0: np.array([169., 111., 105., 251., 171., 255., 125., 134., 118., 112., 111., 183.])
1: np.array([108., 155., 137., 83., 101., 86., 115., 121., 125., 125., 138., 99.])
2: np.array([160., 91., 114., 192., 168., 196., 145., 135., 130., 130., 117., 175.])
3: np.array([108., 93., 135., 42., 125., 21., 151., 131., 141., 150., 128., 115.])
4: np.array([98., 19., 136., 0., 133., 0., 181., 151., 155., 171., 137., 116.])
5: np.array([88., 171., 149., 45., 76., 33., 114., 115., 126., 125., 143., 72.])
6: np.array([78., 205., 157., 17., 54., 0., 98., 106., 127., 124., 150., 48.])
7: np.array([111., 24., 128., 24., 146., 2., 176., 149., 152., 168., 122., 131.])
8: np.array([91., 136., 142., 27., 89., 10., 126., 122., 135., 137., 137., 84.])
9: np.array([129., 81., 124., 120., 146., 113., 149., 141., 138., 140., 127., 143.])
10: np.array([111., 255., 142., 138., 71., 141., 69., 97., 107., 97., 137., 80.])
11: np.array([155., 166., 120., 224., 138., 235., 111., 114., 114., 104., 121., 152.])
12: np.array([115., 235., 142., 138., 82., 147., 81., 100., 105., 100., 135., 84.])
13: np.array([148., 106., 116., 169., 151., 185., 130., 138., 125., 122., 122., 152.])
14: np.array([135., 134., 125., 150., 131., 154., 122., 125., 124., 126., 121., 137.])
15: np.array([97., 183., 147., 59., 88., 55., 107., 115., 124., 127., 142., 77.])
16: np.array([103., 131., 135., 75., 92., 75., 121., 130., 130., 128., 142., 97.])
17: np.array([126., 155., 136., 138., 120., 135., 113., 121., 126., 122., 127., 123.])
18: np.array([112., 15., 128., 14., 154., 0., 184., 155., 158., 172., 128., 134.])
19: np.array([108., 162., 137., 81., 109., 67., 114., 124., 130., 132., 126., 96.])
20: np.array([182., 0., 91., 191., 240., 196., 212., 175., 156., 166., 111., 243.])
21: np.array([146., 112., 115., 172., 149., 183., 130., 134., 127., 126., 126., 155.])
22: np.array([137., 101., 126., 131., 138., 134., 143., 132., 133., 136., 128., 140.])
23: np.array([135., 119., 130., 157., 137., 162., 137., 135., 131., 121., 128., 139.])
24: np.array([140., 125., 120., 176., 145., 183., 127., 131., 127., 125., 124., 148.])
25: np.array([162., 174., 123., 230., 147., 243., 109., 109., 116., 111., 120., 154.])
26: np.array([161., 218., 118., 255., 137., 255., 84., 109., 101., 89., 120., 145.])
27: np.array([100., 231., 146., 102., 70., 94., 87., 98., 113., 108., 139., 71.])
28: np.array([111., 65., 129., 46., 129., 27., 160., 143., 147., 153., 129., 118.])
29: np.array([123., 50., 127., 68., 140., 57., 165., 147., 145., 152., 127., 139.])
30: np.array([135., 194., 130., 175., 116., 183., 98., 110., 116., 112., 124., 120.])
31: np.array([148., 144., 121., 192., 143., 198., 121., 125., 122., 120., 119., 144.])
32: np.array([125., 253., 142., 161., 83., 172., 73., 97., 104., 95., 133., 87.])
33: np.array([155., 112., 114., 191., 154., 207., 129., 133., 123., 117., 120., 159.])
34: np.array([89., 197., 148., 51., 71., 34., 103., 105., 124., 127., 137., 66.])
35: np.array([109., 125., 129., 64., 122., 54., 134., 127., 136., 141., 125., 111.])
36: np.array([120., 62., 127., 71., 145., 61., 158., 143., 146., 152., 130., 138.])
37: np.array([106., 26., 127., 31., 142., 11., 176., 149., 152., 160., 128., 137.])
38: np.array([149., 255., 128., 255., 112., 255., 71., 96., 101., 82., 121., 123.])
39: np.array([148., 188., 128., 212., 135., 230., 98., 109., 110., 105., 119., 139.])
40: np.array([117., 61., 130., 61., 138., 51., 160., 148., 145., 156., 130., 131.])
41: np.array([175., 165., 112., 255., 155., 255., 104., 124., 110., 98., 117., 171.])
42: np.array([169., 79., 117., 212., 175., 231., 151., 143., 130., 126., 133., 180.])
43: np.array([100., 255., 149., 173., 31., 184., 24., 75., 88., 66., 141., 43.])
44: np.array([117., 255., 139., 153., 78., 161., 73., 99., 107., 96., 130., 85.])
45: np.array([156., 168., 124., 223., 138., 239., 108., 121., 118., 104., 133., 147.])
46: np.array([106., 105., 135., 57., 115., 45., 142., 135., 143., 144., 132., 109.])
47: np.array([161., 47., 111., 180., 174., 190., 157., 150., 140., 138., 124., 180.])
48: np.array([125., 17., 116., 77., 160., 64., 176., 157., 146., 159., 117., 156.])
49: np.array([98., 219., 145., 79., 70., 69., 95., 107., 117., 114., 134., 68.])

np.array([80., 141., 149., 13., 79., 0., 126., 125., 137., 139., 140., 70.]) 8 5 6
np.array([122., 100., 129., 102., 135., 94., 142., 136., 139., 144., 130., 130.]) 9 22 36
np.array([116., 206., 142., 133., 99., 132., 98., 109., 119., 116., 138., 98.]) 12 17 10
np.array([208., 0., 82., 255., 253., 255., 194., 170., 141., 147., 97., 255.]) 20 42 47
np.array([161., 37., 109., 186., 187., 190., 166., 153., 142., 141., 116., 187.]) 47 2 42
np.array([100., 255., 154., 160., 35., 166., 39., 72., 93., 77., 138., 47.]) 43 10 44
np.array([161., 0., 105., 132., 212., 129., 212., 181., 155., 169., 120., 211.]) 20 47 48
np.array([133., 48., 116., 104., 157., 102., 163., 153., 140., 149., 120., 153.]) 9 48 36
np.array([136., 3., 119., 70., 169., 59., 185., 163., 157., 165., 127., 158.]) 48 29 36
np.array([178., 6., 99., 213., 215., 222., 180., 153., 138., 147., 106., 224.]) 20 47 42
np.array([133., 142., 128., 157., 130., 156., 126., 122., 124., 119., 126., 133.]) 14 23 17
np.array([151., 146., 122., 189., 142., 193., 125., 125., 121., 119., 122., 146.]) 31 24 33
np.array([141., 51., 111., 127., 169., 126., 158., 148., 137., 146., 118., 164.]) 9 22 47
np.array([146., 44., 115., 130., 169., 123., 165., 144., 141., 149., 120., 165.]) 9 22 47
np.array([137., 198., 133., 189., 116., 192., 98., 109., 114., 110., 126., 124.]) 30 39 31
np.array([135., 105., 122., 140., 147., 137., 141., 135., 131., 133., 120., 145.]) 22 23 9
np.array([112., 255., 156., 196., 35., 216., 23., 60., 83., 60., 139., 51.]) 43 32 44
np.array([164., 20., 103., 183., 201., 192., 169., 156., 142., 149., 117., 197.]) 47 20 2
np.array([130., 70., 124., 119., 145., 109., 153., 142., 135., 139., 127., 148.]) 9 22 36
np.array([94., 165., 149., 38., 85., 27., 116., 116., 133., 135., 141., 75.]) 5 8 15
np.array([129., 81., 121., 104., 152., 100., 147., 141., 139., 144., 126., 142.]) 9 22 36
np.array([179., 0., 96., 191., 226., 196., 191., 164., 147., 156., 105., 226.]) 20 47 42
np.array([167., 20., 104., 178., 192., 183., 174., 158., 136., 146., 114., 195.]) 47 2 20
np.array([90., 174., 148., 41., 77., 32., 110., 116., 125., 128., 141., 73.]) 5 34 15
np.array([139., 148., 124., 162., 137., 164., 122., 127., 124., 128., 116., 135.]) 14 24 23
